Each row below has a hidden score, from 0 to 20, with 10 about the middle. What is it? The score is a weighted sum of the row's numbers plus the product of two more (or one squared), each taken from its middle value.
[ 0.10  1.19  0.32 -0.57 -0.94 -1.44  0.61  0.31 -0.66 -1.38 -1.32  0.23 -0.57
  0.40  0.76  0.67  1.48]: 12
[-0.45  2.05 -1.51 -1.20 -0.04  1.17  0.58 -0.11  0.15  0.32  2.53  0.60  0.71
 -0.96 -1.81 -1.72 -1.43]: 6
[-0.46 -0.24  0.76 -0.11  1.27  0.22  0.29 -0.27 -0.22 -0.43 -0.23  0.87  0.46
 -1.62 -0.12 -0.31 -1.14]: 11
[-0.40  2.32 -0.73  0.82 -1.45 -0.75 -1.43 -1.98  2.68  2.64 -0.59  0.59 -2.29
  1.54  1.36 -1.51 -0.08]: 6
[-1.22 -1.44 -0.37 -0.51  0.39  0.73  0.09 -0.67  0.20 -0.13  0.77  1.00  0.42
  0.56 -1.40 -1.55 -0.25]: 10
[-0.30  1.68 -0.09  0.34  0.16 -0.20  0.60  1.51 -1.58 -1.22  0.11  0.79  0.47
 -0.28  1.09  0.93  1.75]: 7
[ 0.46  0.29  0.12  1.33  0.72 -1.37  1.45  1.49 -0.15  0.07 -1.67  1.04  0.95
  0.08 -0.56  1.05  0.32]: 10
[ 2.17 -0.67  0.57  0.92 -0.44  0.61  1.14  0.20 -0.08  0.35 -0.29  0.15  1.06
  0.47  0.16  1.25  2.11]: 14
[ 0.18  0.10  0.43 -1.07 -0.42  0.80  0.48  0.04  0.69 -1.22 -0.57 -0.30 -0.21
  0.01  0.22 -0.33  0.71]: 11
[ 0.88  0.28  0.94 -0.04  0.76  0.31 -0.16  1.87 -0.16 -0.50  0.31 -0.27  0.20
  0.93  0.95  1.08  0.82]: 12
[-0.33  0.28 -1.75 -0.47  0.06 -0.63  1.09  0.46 -0.87  1.79  1.81  0.84 -0.80
  0.07  0.64 -0.57 -0.46]: 11
[-0.57 -0.44 -0.81 -0.48 -1.57 -0.19  0.07  0.18 -0.96  0.15 -0.20  0.99 -0.70
  0.49 -0.23  0.61 -0.49]: 5
[ 0.57  0.83  0.54 -0.04 -1.16  0.93  0.22 -0.73  0.47 -0.54  0.74 -0.92 -0.88
 -0.56  0.28  1.54  1.40]: 12
[ 0.58 -1.26  1.07 -1.40  0.45 -0.13  1.26  0.40 -0.32 -0.06  1.25  0.10 -0.42
 -0.77  1.05  0.10  1.14]: 12
[-0.30  0.94  1.48  0.80 -0.58 -0.19 -0.33 -0.67  1.56  0.04 -0.06 -1.90 -0.02
  0.40 -1.54 -1.43  0.67]: 12
[-0.54  1.97 -2.20  1.23  0.38  0.36  0.98 -0.81  0.38  0.79  1.02 -0.28 -0.55
 -1.10 -1.20 -1.75 -1.14]: 6
[-0.50  0.32 -0.64  1.28 -0.62 -1.28  0.00  0.66 -1.59 -0.58 -0.37  0.84 -0.80
 -0.61 -1.06  0.24 -0.39]: 9
[-0.70 -0.15 -0.33  0.11  0.04 -0.47  0.27  0.77  0.01  0.14  1.48  0.15 -0.52
 -0.49 -0.05 -0.64 -0.03]: 11
[ 0.32 -0.14  1.16 -2.38 -0.72  0.13 -0.92  0.14  0.25 -0.24  1.39 -0.68  1.72
 -0.79  0.25 -0.98  0.64]: 7
[-0.07 -0.63 -0.32  0.59 -0.91  0.59  0.17  0.59 -0.99  0.49 -0.66  0.17 -1.07
 -0.17 -0.23  0.37 -0.01]: 8
[ 1.16  0.78 -0.30  1.06  1.12  0.55  1.11  2.13 -1.63  0.43 -0.85  0.82  0.31
  1.06 -2.07  0.42  0.65]: 9
[-0.23 -0.23 -1.34  0.02  0.38  0.18 -3.74 -2.57  3.20  2.65  0.02  0.37 -3.11
  2.10 -0.79 -2.91 -1.48]: 10
[-0.26 -0.52 -1.95  2.21 -0.65 -0.09  0.66 -0.09 -1.74  0.56  0.09  1.78  0.99
  0.39 -0.57  0.58 -1.65]: 5
[ 0.74 -0.13 -0.10 -1.22  0.23 -0.58  0.17 -1.06 -0.37 -0.18  0.65 -1.17 -0.22
 -0.84  0.27 -1.50 -0.74]: 12
[ 1.12 -1.29 -0.02  0.38  0.22 -0.20  0.54 -0.06 -0.51 -0.36 -0.40 -0.80 -0.30
  0.71  0.41  0.33  1.66]: 19
[ 1.26 -0.79  0.50  0.18  0.00  0.87  0.15 -0.35  0.69 -0.42 -0.59 -0.68  0.67
 -1.20  1.36  0.38  0.57]: 9
[ 0.57  0.03  0.58  1.38 -1.41 -1.98  1.35  0.87 -1.06 -0.66 -0.29  1.36 -0.15
  0.22  0.14  2.07  1.76]: 11
[-0.89  0.19  1.46 -1.64  0.18 -0.08 -0.90 -0.11 -0.72 -1.12  0.74 -1.63  0.16
 -0.69 -1.25  0.37  0.29]: 14
[-0.78 -1.19  0.67  1.15 -1.14 -0.54 -0.67  0.66  1.52  2.71 -0.15  2.12 -1.62
  1.80  0.77 -0.13 -0.19]: 2
[-0.23  0.35  0.46  0.17 -0.19 -0.26 -0.36  0.97  0.22  0.55 -1.62 -0.90  0.21
 -0.10  0.76 -1.55 -0.29]: 6
[-1.31 -0.05  0.12 -0.48  0.73 -0.46 -0.45  0.04 -0.50 -0.27  1.35 -0.80  1.27
 -1.19  0.02  0.41 -0.65]: 13
[-1.05 -2.14 -0.04 -0.19 -0.11 -0.76 -0.27  0.98 -1.28 -0.78 -0.83  1.26  0.56
  0.44 -0.07  0.67  0.71]: 9
[-0.23  0.15  1.92  1.14 -0.82  1.43 -3.58 -3.03  3.58  2.32 -1.74 -2.18 -2.23
  2.01 -0.90 -2.49  0.27]: 10
[ 1.05 -1.09  0.19 -0.05  0.35 -1.08  0.10  0.06 -0.08 -0.91 -0.16  0.46 -0.35
  1.07  0.41  0.84  1.03]: 15
[ 0.35  1.19  1.49 -0.61  0.37  0.91 -0.01 -1.16  1.08 -0.76  0.72 -2.15  2.44
 -2.84  0.88 -1.39  0.36]: 4
[ 0.08  1.04 -0.59  0.47 -0.52  1.01  0.29 -0.97 -1.43  0.18  1.04 -0.33 -0.25
 -1.41 -1.34 -0.10 -0.92]: 6
[ 0.30  0.04 -0.61 -1.06 -0.10 -0.07  0.21  0.26 -0.95 -0.30  0.42  0.31 -0.13
 -1.14 -0.48  0.48 -0.45]: 9
[ 0.04  0.75 -0.82 -0.01  0.49 -0.74  0.17  0.07 -1.35 -1.01 -0.44  0.51  0.77
 -0.24  0.19 -0.09 -0.17]: 8
[ 0.01 -0.26 -0.50  0.27 -1.33 -0.96 -0.94 -0.05 -0.33  1.53  1.22  1.13 -0.66
  0.59 -1.66 -0.50 -1.18]: 3
[ 0.95  0.09 -0.57 -1.47  0.05 -0.99  1.77  2.48 -0.19  0.36  0.82 -0.27 -1.55
 -0.54  0.19 -0.66  0.39]: 15
[-0.03  0.59  0.26  0.35  0.75  0.00  0.71  1.27  0.97  0.47  0.03 -0.50  0.67
  1.82  1.09  1.57  0.24]: 13
[-0.45 -0.73  0.60 -0.64 -0.13  0.11  0.63  1.12 -0.57 -1.03 -0.37 -0.39 -0.69
  0.08  0.92  1.15  1.20]: 14
[ 0.11  1.11 -0.24  0.16  0.46  0.82 -0.32 -0.56  0.74 -0.09  0.30  0.28 -0.26
 -1.60  0.18 -0.65  0.45]: 8
[-0.83  0.49 -2.31  1.28  0.89  0.22  0.05  0.67  0.62  0.69  1.55 -1.13 -0.52
 -1.43 -0.72 -1.54 -2.75]: 10
[-0.73  0.00  0.40  0.86 -0.20 -0.31  0.46  2.19 -0.60  0.27 -0.51  0.85  0.26
  0.18 -0.25  1.20  0.04]: 8
[-0.81 -0.68 -2.29 -0.67 -0.73  0.76  0.93  0.79 -0.77  0.30  1.13 -0.26 -1.20
 -1.62 -1.16 -0.77 -3.07]: 3
[ 0.17 -0.18  0.31 -0.21 -0.15 -0.54 -0.13 -0.26 -0.18 -0.68 -0.24  1.54  1.07
 -0.47 -0.63 -0.32  0.50]: 9
[ 0.41 -0.02  1.27  0.00 -0.87 -0.81 -0.44  1.43  0.76  0.36 -1.13 -0.02 -0.33
 -0.21  0.91 -0.96  0.39]: 7
[ 0.49  1.22 -0.08 -0.07  0.97 -0.08  0.56  0.28  0.33 -0.54 -1.55  0.02 -0.94
 -0.67  0.18  0.20  0.87]: 8
[ 0.65  1.01  1.29 -0.35 -0.16 -0.60  1.52  0.25 -0.23 -0.40  0.11  0.30 -0.35
 -0.29  1.46  0.90 -0.76]: 8
[ 0.04 -0.08 -0.17  0.72 -0.25  0.60  0.39 -0.55 -0.48 -0.01 -0.68  0.59  0.01
 -0.18 -0.72  0.70  0.88]: 9
[ 1.22  0.63 -0.69 -0.85 -0.01  0.93  1.52 -0.18  0.40 -0.28  2.10  0.62  1.07
 -1.20 -0.66  0.02 -2.67]: 5
[-0.56 -0.28 -0.48 -0.46  0.22 -0.87  1.69 -0.90  0.41  0.19  0.37  0.01 -0.84
  0.45  0.85  1.05 -0.35]: 14
[-0.03 -1.05 -1.63 -0.71 -0.52 -0.71  0.21 -0.55 -0.85 -0.85  0.63 -0.46  0.42
 -1.37 -1.79 -0.62 -1.10]: 8
[ 0.10 -0.15  0.10 -0.16  0.26  1.88  1.20 -0.51 -0.87 -2.08  0.33 -1.49  0.74
 -0.22  0.04 -0.89 -0.02]: 8
[-0.61 -0.49  0.47 -0.50  0.18 -0.17  0.15  0.05 -0.27 -0.77  0.51 -0.64  1.29
 -0.65  0.02  0.43  0.38]: 12
[ 0.34  0.45 -1.93  1.79  1.35 -0.80  0.27 -1.43 -1.63 -0.23  0.30  1.78  0.30
 -0.40 -1.51 -0.35 -1.47]: 7
[ 0.61  1.57  0.51 -2.84  0.72  0.76 -0.64 -2.03 -0.46 -1.27  1.57 -0.46  0.45
 -1.68  0.94 -1.47 -0.38]: 3
[ 1.22 -0.75  0.40 -0.39  0.38  2.09  0.74  0.68  0.49 -0.10 -0.02 -0.77  1.20
  0.14 -0.07  0.58 -0.25]: 9
[-1.42 -0.59 -1.72  0.38 -0.66  1.50 -1.71 -0.88  1.85  1.76  1.21 -0.62 -2.35
  2.51 -0.86 -3.30 -2.31]: 8
[-0.66  0.64  0.91 -0.59 -0.31  0.32  0.33 -0.70 -0.06  0.99 -0.43 -0.32 -0.43
 -0.49  1.49 -0.42  0.57]: 4
[ 0.91  1.43  0.70  0.39  0.62 -0.32 -0.22 -0.12 -0.55 -0.48 -1.24 -1.43  0.84
  0.31 -0.66  0.23  0.09]: 7
[ 0.87  0.80 -0.51 -0.57 -0.57 -0.89  0.27 -0.06 -1.16 -0.40 -0.87 -0.53  0.59
  1.40 -1.15  0.35 -0.34]: 14
[-0.56 -0.71  0.48  0.03 -1.64  0.59  1.75  0.34 -0.30 -1.09  0.53 -0.48 -0.70
 -0.03  1.56  1.05  1.35]: 12
[-0.89  1.11  0.85 -0.38 -0.09  0.24  0.01  0.08  0.78 -1.50  0.36 -1.28 -0.09
 -0.56  1.00 -0.15  0.54]: 15
[ 0.39  0.45  0.79  0.23 -0.68  0.91  0.31 -0.55 -0.27 -0.35 -0.41  0.66 -0.70
  0.63  1.54  0.45  0.90]: 6
[ 0.05  0.99  0.79 -1.18  1.31 -0.89 -1.04 -0.33 -0.85 -1.32  0.50 -1.45  0.64
 -1.68  0.45  0.85 -0.08]: 12
[-0.80  1.83  1.16 -1.15 -1.00  0.65 -1.21 -1.94  0.76  0.28 -0.95 -0.29 -0.45
  0.09 -2.04  0.24 -0.18]: 9
[-0.97 -1.50 -0.76  0.33  0.25 -0.26  0.84 -1.10  0.23  0.70  0.48 -0.37 -0.74
  1.95 -0.41  0.64 -0.95]: 15
[-1.08  0.38  0.71  0.23  0.77 -0.85 -1.25  0.08  0.86 -0.01 -0.98 -0.12 -0.62
 -0.79 -0.06  0.50 -0.47]: 16
[ 0.45 -1.20 -0.27  0.05 -0.05  0.27  0.50 -0.06 -0.13  0.33  1.44  0.90  0.22
  0.42 -0.17  0.04 -0.91]: 8
[ 0.58  0.38  1.08 -0.96 -0.33 -1.26  0.36 -0.47  0.63  0.91 -0.66  0.14  1.42
  2.45  2.25  2.58  1.28]: 12
[-0.14 -0.43  0.11 -0.58  0.91 -0.80  0.25 -1.46  0.21  0.00 -0.35  1.66 -1.53
  0.46 -0.59 -0.28  0.15]: 13
[-0.10 -0.28 -0.10 -0.14 -0.57 -0.72 -0.42  1.61 -0.53 -0.04  0.42 -1.76  0.83
  1.15  1.44  1.34  0.30]: 16
[-0.25  1.23 -0.26  1.15  1.07 -1.11  0.11  0.84 -1.31 -1.01 -1.58  0.73 -0.57
  1.01  0.39  0.97  0.16]: 9
[-0.32  0.73 -0.12 -1.30  0.80 -0.32  1.24 -0.07 -0.03  0.28  0.47 -0.16 -1.54
  0.77  1.43  0.42  1.16]: 12
[ 0.58 -1.00 -0.25 -0.26  0.92  0.77 -0.81 -1.11 -0.88  0.02 -0.81 -0.66  0.97
  0.44 -0.96  0.36 -1.08]: 11
[-0.40 -2.07 -2.08 -0.22 -1.76  0.19  0.35  0.98 -1.52 -0.58 -0.83  0.16  0.38
  0.20  0.94 -0.81  0.73]: 8
[-0.15 -0.13 -0.18  1.62 -0.26  1.00 -0.37  0.18  0.50  2.44 -0.67 -0.50 -1.91
  2.05 -0.60 -1.00  0.05]: 13
[ 1.01 -0.89  1.71  0.98 -0.57  0.89  0.20  0.41  1.20 -0.43 -0.48 -0.12 -0.20
 -0.91 -0.20  1.00  1.34]: 9
[-0.47 -0.95  0.14  0.18  0.01  0.21 -0.44 -1.14 -0.12 -0.83 -0.62  1.10  0.50
 -0.22  0.18  0.19  0.00]: 12
[ 0.33  0.60  0.39 -1.49 -0.19 -0.12 -0.18 -1.52 -0.54  0.64  0.50  1.48  0.97
  0.58  0.26 -0.83 -0.33]: 4
[ 0.18 -1.32  0.89  0.71 -0.39 -0.15  1.82  0.49 -0.63 -0.85 -0.09  0.19 -0.51
 -0.02  0.30  1.53  1.40]: 13
[-0.56  0.95  0.11 -0.58 -0.31 -0.23  0.40 -0.61  0.16 -0.83  0.10  0.97  0.53
 -0.43  0.90  1.09  0.62]: 13
[ 0.18 -0.67  1.32  0.34 -0.01 -0.85  0.44  1.86  0.54 -0.92  1.04  0.57 -0.22
 -0.27  0.69  1.63  0.12]: 12
[ 1.95  0.42  0.49  0.22  1.11  0.11  0.99  0.45  0.40 -1.14  0.06 -0.52  0.69
  1.19  0.51  0.88  1.63]: 12
[ 0.85 -0.71  0.00 -0.44 -1.09 -1.63  0.07 -0.60 -0.35 -1.30  0.28 -0.87  0.43
 -1.99 -1.31 -0.69 -1.42]: 7
[ 0.13 -0.42  1.07  0.41  0.26 -0.91 -0.50 -0.69  1.21  1.52 -0.59 -0.16 -0.27
 -0.64 -0.25  0.19  1.60]: 12
[ 1.41  0.82  1.24 -2.26 -1.73 -0.19 -0.96  0.19  1.02 -0.71  0.24  0.14  1.08
 -2.26  0.90  0.74 -0.23]: 3
[-0.69  0.26 -0.68  1.00 -1.40  0.30  0.86  0.05 -1.24 -0.64 -0.67  0.24  0.03
  0.96  0.34  0.11  1.20]: 9
[ 0.51 -0.05 -0.35  0.94  0.57  1.31 -0.13  0.15  0.49  1.65 -0.05 -0.41 -2.40
 -0.81  2.44 -0.50  0.73]: 7
[-0.33 -0.82  0.85 -0.33 -0.75  0.27 -0.87  0.63 -1.03 -0.69  0.36 -0.50 -0.04
 -0.51  1.04  0.03  1.51]: 10
[-2.49 -0.05 -0.35 -0.73 -0.25  0.32 -0.55 -0.67 -0.19  0.53  0.22 -1.14 -0.96
  0.76 -0.61 -0.61 -1.30]: 12
[-0.39  0.68  1.77 -1.33  0.77  2.50 -0.54 -0.63 -0.59 -1.40  1.21 -1.65  1.27
 -2.27  0.13  0.12  0.18]: 7
[-1.83  0.93 -1.91 -0.94  0.72 -0.32 -0.13 -0.40 -0.28 -0.50 -0.05  0.15 -0.32
 -0.57 -1.05 -1.46 -1.63]: 13
[ 0.22  1.41  1.17 -2.04 -0.45  0.41 -0.91 -1.55 -0.65 -1.61  1.07 -1.38 -0.67
 -1.65  0.78 -1.22  1.31]: 7
[ 0.78 -0.70 -0.06  1.32 -0.50 -0.25  0.88  2.31 -0.93 -1.19  0.06  0.89 -0.39
  0.99 -1.03  1.14  0.43]: 10
[ 0.27  0.34 -0.19 -0.08 -0.86 -0.54 -0.58 -0.33 -1.14  0.55  0.58 -0.87  0.29
 -0.56 -0.31 -1.07 -1.25]: 9
[-0.50  0.25 -1.68 -0.74 -0.19 -0.04  0.67  0.32  0.92  1.28  0.83  0.65 -1.41
  1.03 -0.24 -1.16 -0.58]: 10
[-0.12 -0.39  0.31  0.05 -1.02  1.04  0.09  0.98  0.30 -0.92 -0.76 -0.45  0.48
 -0.34  0.29 -0.94 -0.33]: 7
[ 0.97 -1.87  0.71  0.40  0.31 -0.58  0.93  0.74 -0.74  0.69 -1.62  0.04  0.59
  0.06  0.81  0.99  0.44]: 13
[-0.01 -0.21  0.44 -0.06  0.74  1.00 -0.99 -0.78  1.45 -0.37  0.02 -0.13  0.68
 -0.61  1.48 -1.23  0.42]: 10
[-0.75 -0.42  1.08 -1.34 -0.36  0.67  0.63  1.02 -0.33  0.16 -0.71 -0.35 -1.06
  0.32  1.99  1.19  1.47]: 11
[ 0.62 -0.07 -0.32  0.26 -0.05  0.97 -0.16  1.99 -1.43 -0.01  0.04  1.18  1.13
 -0.75 -1.46  0.71 -0.41]: 4
[ 1.07 -0.52  0.12 -1.13  0.63  0.07  0.63  0.59 -1.24  0.06  0.47 -0.68 -0.30
  1.43  1.28  0.68  0.99]: 17
[ 0.51  1.62 -0.41 -0.16 -0.35  0.14 -0.70 -0.30  0.08 -0.16  0.82 -2.31  0.55
 -0.78 -1.38 -1.43 -0.20]: 12
[-0.41 -0.68 -1.06 -0.29  0.07  0.14  0.43 -0.14 -1.04 -0.47  0.65  0.56  1.42
 -0.53 -0.25  0.16 -0.04]: 9
[ 0.79 -0.06 -0.31 -0.71  1.68 -1.03  0.77 -0.62  1.05 -0.65  1.08 -0.41 -0.58
  1.26  0.68  0.49  1.39]: 19
[ 1.00  0.78  0.46  0.16 -0.10 -0.66  0.48 -0.19  0.01 -1.75 -0.01 -0.65  0.00
  1.17 -0.26  1.34  1.18]: 16
[ 0.26 -1.69  0.33 -0.83 -1.33 -0.84  0.49 -0.18 -0.04 -1.01 -0.66 -0.22  0.26
  1.47  0.23 -0.73  0.39]: 11
[-0.38  1.10  0.82 -0.91 -0.02  0.07 -0.43 -0.28 -0.21 -1.17  0.07 -0.81  1.78
 -1.62 -0.09 -0.84  0.56]: 8
[ 1.32  0.27 -0.93  1.05 -0.15 -0.58  0.72 -0.19 -0.95 -1.79  1.02 -1.32  1.87
 -0.50 -0.33  0.35  0.28]: 15
[ 0.15  0.23  1.14 -0.45 -0.77  1.55  0.20 -0.53  0.59 -1.00  1.21 -0.38  0.42
  0.20 -0.10  0.91  1.19]: 11
[ 0.77 -0.29 -0.24  0.40 -0.43  0.15  0.77  1.03  0.39  0.35 -0.70  0.65  0.24
  0.57  1.21  1.50  0.91]: 10
[-1.28 -0.46 -0.75 -1.97 -0.93  0.79 -0.07 -0.12 -0.63  0.22  1.16 -0.54 -0.66
  0.98 -0.44 -0.22 -1.56]: 8
[-1.61 -0.15 -0.42 -1.10 -0.28  0.89 -2.79 -1.84  1.23 -0.33  1.60 -1.74  0.06
  0.46 -0.73 -1.35 -0.38]: 14
[-1.35 -0.99 -0.69  0.50  0.15 -0.37 -0.54 -1.45  1.90  1.46  0.54  0.38 -1.01
  1.67 -0.72 -1.62 -0.33]: 12
[-0.04 -0.14  0.92  0.97 -0.05  0.28  0.30  1.20 -1.09  1.00 -0.19 -0.46  0.40
 -0.07  0.87  0.43 -0.49]: 7
[-0.30  0.02  0.00 -0.23  0.92  0.19 -1.22  0.09  1.66  0.48  0.10  0.72  0.14
  0.00 -1.74 -0.69 -1.31]: 10
[-1.48  0.28 -0.76  0.35 -1.03 -0.57  0.95  1.27 -1.28  0.62 -1.47  1.16  0.48
  0.53 -0.61 -0.77  0.83]: 6
[-0.63 -0.21  0.49  0.09 -1.41 -0.91  0.04  0.07 -0.06 -1.02  1.16  0.42  1.70
  0.41  1.48  0.88  1.23]: 11
[ 0.32 -0.14  0.00  0.76  0.38 -1.74  0.05  2.68  0.17  0.57 -0.15 -0.20  0.43
  0.36  0.53  1.26  0.31]: 13
[-0.48  0.50 -0.98 -0.79  0.22  0.39  0.02  0.85 -1.21 -0.36  0.76 -0.90  0.74
 -0.77 -0.26 -0.98 -2.17]: 8
[-0.25  1.77  0.87 -0.06  0.82  1.51 -3.24 -1.35  3.00  1.43  0.10  0.03 -2.40
  2.04 -1.92 -2.40  0.31]: 10
[ 0.22 -1.06 -1.79  0.67  0.17 -0.76  1.40 -0.76 -0.79 -0.53  0.04  0.84  0.60
 -0.83 -1.24 -0.16 -1.19]: 10
[-0.51 -0.45  0.36  0.15 -0.64 -0.27  0.03  0.31 -1.25 -0.27  0.05  0.40  0.07
  1.05 -0.13  1.48 -0.05]: 10
[ 0.40 -0.44 -1.34 -1.28 -0.75  0.17  0.35  1.29 -1.06 -1.28  0.39  0.56  0.09
 -0.71  0.07  0.73 -0.84]: 6
[ 1.20 -0.88  1.15  0.13  0.01 -0.47  0.20 -0.86 -1.88  0.43 -0.83 -0.17  0.75
 -0.52  0.30 -0.54 -0.24]: 8
[-1.55 -0.44 -0.43  0.05 -0.04 -1.53 -2.35 -0.65 -0.66  0.58  0.33 -0.06 -2.05
  1.48 -1.37 -1.89  0.47]: 14
[ 0.28 -0.33  0.19 -0.92 -0.49  0.56  1.27  0.16 -1.18 -0.51 -0.04  1.62 -1.07
  0.00 -0.75 -0.78 -0.61]: 6
[-0.60 -0.64  2.03 -1.21  0.21 -0.11 -0.48  0.05  1.39 -0.66 -0.54 -0.76 -0.14
 -0.77  0.63  1.25  0.88]: 16
[ 0.27  0.72  0.35 -0.64  0.31  1.29  0.06  0.52 -0.77  0.46 -1.03  0.01  0.28
 -1.14 -0.71  1.29 -1.14]: 5
[-0.22 -1.53 -1.64 -0.12 -1.73  0.35  0.92  0.14 -3.04 -1.44  0.47 -0.81  1.35
 -1.93  0.58 -0.43 -3.06]: 4
[-0.46  0.15 -1.22  0.30 -0.56  1.36  0.22 -0.13  1.18  1.38  1.87  0.82 -1.46
  1.01  0.86  0.28 -0.88]: 8
[ 0.21 -0.17  0.10 -0.30  0.61  0.00  0.53  0.53 -0.80  0.15  0.03 -1.10  0.17
 -0.54  0.53 -0.60 -0.86]: 10
[ 1.04 -0.01  1.24  0.53  0.32  0.28 -0.14 -0.41  0.54  0.29  0.50 -1.12  1.85
 -0.04 -0.12  2.29  1.53]: 13
[-0.88 -0.28  0.05  1.66  0.18 -1.34 -1.06 -1.18 -0.22  2.34 -1.06  1.40 -1.59
  2.40 -0.08  1.90 -1.14]: 11
[ 0.08 -0.12 -0.13  0.57  0.16  0.23  0.49  0.22 -0.41 -0.40  0.18 -0.73  0.43
 -0.08  0.75  0.03  0.44]: 11
[ 1.50  0.11 -0.41  2.07 -0.36 -0.58  0.65 -0.26 -0.55  0.24 -0.51 -0.80 -0.54
 -0.31 -1.60  0.33 -0.27]: 16
[-1.44 -0.64 -1.11  0.48 -1.08 -0.26 -0.37  0.41  0.28  0.66  1.27  0.47 -0.70
 -0.88 -0.96 -0.31 -0.37]: 3
[ 1.20 -0.40 -0.30  0.77 -0.55 -0.21  0.52  0.43 -0.74  1.80 -0.09  1.37 -0.54
  0.45 -0.24 -0.78  0.35]: 10
[-0.95  0.37 -2.77 -0.97  0.49  0.60  2.09 -0.01 -1.41  0.23  2.15  1.04  0.64
 -0.97 -1.42 -1.53 -2.60]: 6
[-0.52 -0.29  0.22  0.31  0.29  1.79  0.79  0.92  0.34 -2.03 -0.32 -0.22 -0.62
  0.56  1.24  0.86 -0.08]: 16
[-0.66  1.46  0.90  1.76 -0.21  0.43 -0.51 -0.78  0.94  1.48 -1.01  1.41 -3.04
  1.32  0.28 -0.53 -0.56]: 6
[ 1.24 -1.68  0.12  0.55 -0.59 -0.33  1.43  1.06  0.67 -0.23 -1.13  0.54 -1.30
  0.78  2.53  1.58  0.16]: 11
[-1.16 -0.49 -0.65 -0.23 -0.62 -0.08 -1.07 -0.78 -0.10  0.41  0.84 -0.31 -1.01
 -1.30  0.03  0.05 -1.76]: 8
[-0.41  1.08  0.05 -0.06 -0.10  1.04 -0.02 -0.39 -0.10 -1.86  0.01 -0.61  0.99
 -0.17 -0.22 -0.56 -1.17]: 10
[ 0.65  0.78  0.10 -0.77  0.07 -1.12  0.51  1.80 -1.19 -0.35 -1.78 -0.83  0.37
  1.01  0.27  0.40 -0.16]: 12
[ 0.34 -0.11  1.59 -1.70 -0.61 -0.09 -0.66  0.41  0.65 -1.67 -0.65  1.22  0.34
 -0.40  1.57  0.60  0.10]: 14
[-0.61  0.60 -0.07 -0.54 -0.32 -0.09 -0.07 -0.67  0.30 -0.39 -0.22  0.51 -0.31
 -0.85 -0.73 -1.00 -1.14]: 10
[ 0.02  1.94  0.41 -2.37  0.37  0.18 -0.59 -0.55 -0.02 -1.45  0.75 -0.23  1.41
 -1.14 -0.51 -0.87  0.09]: 10
[ 0.19 -0.46 -0.02 -0.84 -0.06 -0.50 -1.60 -0.33  1.00  1.83 -1.87 -0.03  0.02
  1.11 -0.61  0.06  0.66]: 11
[ 0.49 -0.22 -0.01 -1.26  1.43  1.02 -0.03 -0.59 -0.57  0.22 -0.82  0.03 -0.39
  0.30 -1.38  1.18 -0.04]: 11
[-0.12 -1.52 -1.83  1.31 -0.05 -1.44  1.14  0.84 -1.48  0.09 -1.34  0.94  0.79
  0.85 -1.45  1.12 -0.62]: 11
[-0.36  0.46  1.09  3.62  0.23  0.86 -0.35  0.14  0.89  2.29 -1.91  1.06 -3.17
  2.27  0.38 -1.05 -0.13]: 2
[-0.50  1.44 -1.18  1.51 -0.16 -0.65 -1.50 -1.65  1.18  0.44  0.39  0.79 -0.93
 -0.18  1.47 -0.09  0.30]: 11
[ 0.68  0.18 -0.10  0.00  0.54  0.69  0.08  0.85 -0.64  0.46  1.93 -0.78 -0.33
 -0.31 -1.04 -0.05  0.34]: 14
[ 0.48 -0.36 -0.43 -0.92 -0.26  0.64 -0.35  0.49 -0.54 -0.21  0.49 -0.24 -0.67
 -1.51 -1.17 -1.19  0.80]: 9
[-0.19 -0.67  0.72 -1.48  0.96 -1.17  0.12  0.66  0.64 -0.41 -0.96  0.75  1.25
 -1.38  0.14 -0.17 -0.41]: 11
[-0.61 -1.27  0.60 -0.13  1.40  0.01 -0.39  0.40  0.03 -0.11  0.71 -0.51 -0.13
  0.81  0.22 -0.29 -0.30]: 14
[-1.52 -0.22 -0.65  0.25  0.52  0.27 -0.15 -0.08  0.32  0.08  0.67  1.30  1.03
  0.95  0.18  0.90  0.81]: 14
[ 0.41 -1.17  1.84 -0.81  0.28  0.17  0.62 -0.74  1.15 -1.28  1.37 -2.03  0.61
 -0.63 -0.25 -1.77 -0.46]: 14
[-0.35 -1.19 -0.02  1.10  0.83 -1.12  0.14 -0.62 -0.28 -0.18 -0.87  0.88 -0.82
  0.12 -0.77  0.78 -1.07]: 13
[ 0.88  0.22  0.32 -0.28  1.61  0.18  1.04  0.91  0.49  0.51  0.29  0.93 -0.70
 -0.18  1.51  0.40  1.95]: 9
[ 0.52  1.32  0.39 -0.58  0.24 -0.53  0.04 -0.35 -0.43  0.27 -0.20 -0.49  1.70
 -1.26 -1.29  0.53  1.76]: 9
